cols: Y R G X H Q D
Mapen: 30.4, 41.7, 34.9, -16.6, 25.9, -31.9, 11.1
nimev: 10.1, -9.6, 10.1, 63.5, 14.3, 10.1, 63.5
fanor: -18.6, -5.4, -47.7, -1.9, -33.6, -14.9, 7.7
Dafur: 20.2, 16.6, 4.0, -12.8, 27.1, -43.4, 10.6
debip: -34.5, -4.1, -38.4, -14.7, -33.6, 24.2, -29.5
nili: 10.0, -21.3, -12.4, 14.9, -40.2, 17.2, 0.4
lolap: -10.9, -34.6, -27.7, -34.6, -10.9, -10.9, -10.9
Bibu: -46.3, 35.3, 16.7, 18.5, 11.7, 17.9, -59.3
gimaf: 6.1, -18.1, -10.4, -15.2, -26.0, -18.8, 7.2
Kam: 39.0, -47.7, -14.0, -31.0, 60.7, -55.2, 2.0
count nimev: 10.1  3
count lolap: -34.6  2
count Bibu: 11.7  1
count lolap: -10.9  4
col: 25.9, 14.3, -33.6, 27.1, -33.6  H

cols: W V M J
tibu: -10.8, 43.1, -10.7, 15.9
zaba: 6.5, 5.6, 5.7, 20.4
Lilar: -52.2, 83.8, 11.8, -31.2
Fid: 6.5, 5.6, 1.4, 32.7
col: 5.7, 11.8  M
col: 43.1, 5.6, 83.8  V
col: -10.8, 6.5, -52.2  W
col: 83.8, 5.6  V
places tibu: -10.7  2
count zaba: 5.6  1

cols: Z S N C T E B F
Gusif: -39.3, -29.0, 30.5, 77.1, -12.6, 81.8, -48.1, 32.2
sopi: -8.1, -12.1, 33.6, 40.5, -32.9, -35.1, 52.6, 15.5
Kivi: 13.0, 13.0, 13.0, 2.6, 2.6, -53.8, 35.4, 13.0
bol: 18.4, 13.1, 29.1, 44.5, 0.3, -58.6, 39.8, 17.1
Der: -44.0, -25.4, 30.2, 73.9, -12.8, 83.6, -25.4, -25.4
Bofu: -47.3, -28.4, 32.3, -28.4, 2.7, 32.3, -52.3, -13.1
favo: -42.4, -25.7, 30.5, 82.3, -15.5, 83.1, -49.3, -24.4
Dibun: -11.6, -10.8, 34.2, 41.7, -27.0, -32.1, 51.0, 18.1
Sudi: 14.0, -12.0, 24.0, 45.6, 1.7, -51.5, 40.2, 22.7
Kuro: -40.9, -31.4, 28.0, 77.4, -11.3, 83.0, -51.2, -20.0
Tobe: -38.3, -29.1, 28.4, 78.1, -11.1, 80.9, -49.5, -22.6
kimur: -43.8, -28.6, 31.4, 80.9, -14.5, 79.4, -51.1, -22.7
places Kivi: 13.0  0 1 2 7
count Bofu: 32.3  2
col: -39.3, -8.1, 13.0, 18.4, -44.0, -47.3, -42.4  Z
places Der: -25.4  1 6 7

cols: zopus sidu Kur nik Sesi Ves
Lobir: 49.6, -5.7, 55.2, 77.2, -7.7, 45.0
zule: -23.2, 10.5, -52.3, 79.8, 12.5, 55.0
Gonu: -23.1, -14.9, -58.2, 46.6, 25.3, 54.2
dugim: 1.7, 19.0, 6.9, -75.6, -4.7, -50.5
col: -7.7, 12.5, 25.3  Sesi
col: 46.6, -75.6  nik

cols: ganu veke Ruge dezu gat furag kopal tode raz
fimu: 40.5, 51.4, -24.0, -6.6, -60.1, -60.1, -4.0, -39.1, -59.8
neru: -20.3, 50.3, -1.8, 50.3, 50.3, 50.3, 50.3, -1.8, -20.3
ver: -49.8, -50.7, 26.3, -20.9, 50.4, -18.3, -9.6, -41.2, -43.7
menam: -37.6, -69.6, 21.4, 34.4, -37.6, 2.4, -5.6, 5.8, -8.7
Muk: -60.2, -5.7, -33.6, -20.5, -24.1, -29.9, -57.7, -15.7, -47.7
Nof: 79.7, 52.8, -3.7, 50.2, -69.9, -1.7, 28.2, -19.6, -5.7
siga: 14.9, -1.8, 25.4, 1.3, 86.2, -15.2, 0.2, 19.5, 24.3
ribov: 76.3, 65.5, 46.4, 65.9, -23.6, -19.5, 77.7, -4.6, 3.1
val: 40.5, 51.4, -24.0, -6.6, -22.4, -59.6, -70.3, -1.2, -43.1
mus: 2.7, -29.2, -18.6, 11.8, -11.8, -51.2, -14.9, 35.8, 64.9
fite: 4.1, 35.3, 4.2, 20.1, -19.4, -28.4, -10.0, -21.0, -27.1
Ner: 5.9, 27.3, 51.0, 39.8, 18.9, 73.0, 77.8, 44.5, 28.6
count val: -1.2  1
col: 51.4, -29.2, 35.3, 27.3  veke
count neru: 50.3  5
places menam: 5.8  7
count fimu: -60.1  2
count fimu: -6.6  1

cols: U P A L
Rop: -49.1, -49.1, -49.1, -28.9
dosid: -94.4, -86.6, -49.0, -33.6
Garem: -28.8, -49.0, -27.9, -49.0
places Rop: -49.1  0 1 2
col: -86.6, -49.0  P
places Garem: -49.0  1 3
count Garem: -28.8  1

cols: togu nuv Koma fefal
paf: -22.7, 28.2, 14.4, -3.2
suvat: -6.0, -42.3, -6.0, -6.0
Lep: -42.4, -42.3, -42.3, -42.3
Nidep: 36.0, -12.2, 34.7, -17.2
rep: 13.7, -42.3, -19.8, 29.7
magak: -14.7, 74.0, 24.9, -22.8
count Lep: -42.3  3
places suvat: -6.0  0 2 3
count suvat: -6.0  3
places Lep: -42.3  1 2 3

cols: Mise Zuzuv dezoz Nim Luvi lurez bida Dom Bivag
tesat: 25.8, 5.6, 51.9, -15.8, -52.5, -36.9, -6.1, -56.2, -24.6
sulat: 20.2, -1.8, 65.5, 6.9, -1.9, 5.0, 47.9, 19.1, -26.0
lunep: 3.7, 8.2, 55.0, -8.8, -22.8, -33.9, 8.6, -45.4, -34.4
duvim: -54.6, -31.4, 38.1, -47.9, 3.4, 95.5, 18.2, -14.9, 34.9
sar: 14.1, 30.4, 13.9, -2.7, 1.5, 31.1, 43.1, 25.2, -16.4
gos: -57.8, -26.4, 28.6, -45.7, 13.8, 96.2, 16.3, -40.5, -30.9
zeg: 6.9, -50.7, 46.9, -22.1, 62.6, -34.5, -35.0, 4.7, -32.7
sige: -57.8, -26.4, 28.6, -45.7, 13.8, 96.2, 19.8, -17.4, 31.8
vereb: 5.9, 9.6, 44.5, 0.0, -29.0, -28.9, 13.1, -46.2, -32.6
Tovu: 34.5, -4.9, 62.5, 5.1, -4.9, -37.1, 6.4, -66.1, -37.6
Rigo: 7.1, -1.8, 65.5, 6.9, -22.4, -1.8, 7.1, 7.1, -29.7
col: 65.5, 55.0, 38.1, 13.9, 28.6, 46.9  dezoz
count Rigo: -1.8  2
count Tovu: 62.5  1

cols: rukun mag volu Viv kofom zet Zeki
rumu: 60.8, -30.8, -1.4, -1.4, 32.1, 8.6, -1.3
Nepup: 25.2, 25.2, 4.6, -21.4, 25.2, 25.4, -29.7
keti: 2.0, -16.7, -2.0, -88.1, 55.9, 28.6, -30.6
Zaze: 4.7, 4.7, 4.7, -59.1, 62.7, 62.7, 4.7
col: -30.8, 25.2, -16.7  mag
places Zaze: 4.7  0 1 2 6
places rumu: -1.4  2 3
places keti: -2.0  2
count Nepup: 25.2  3

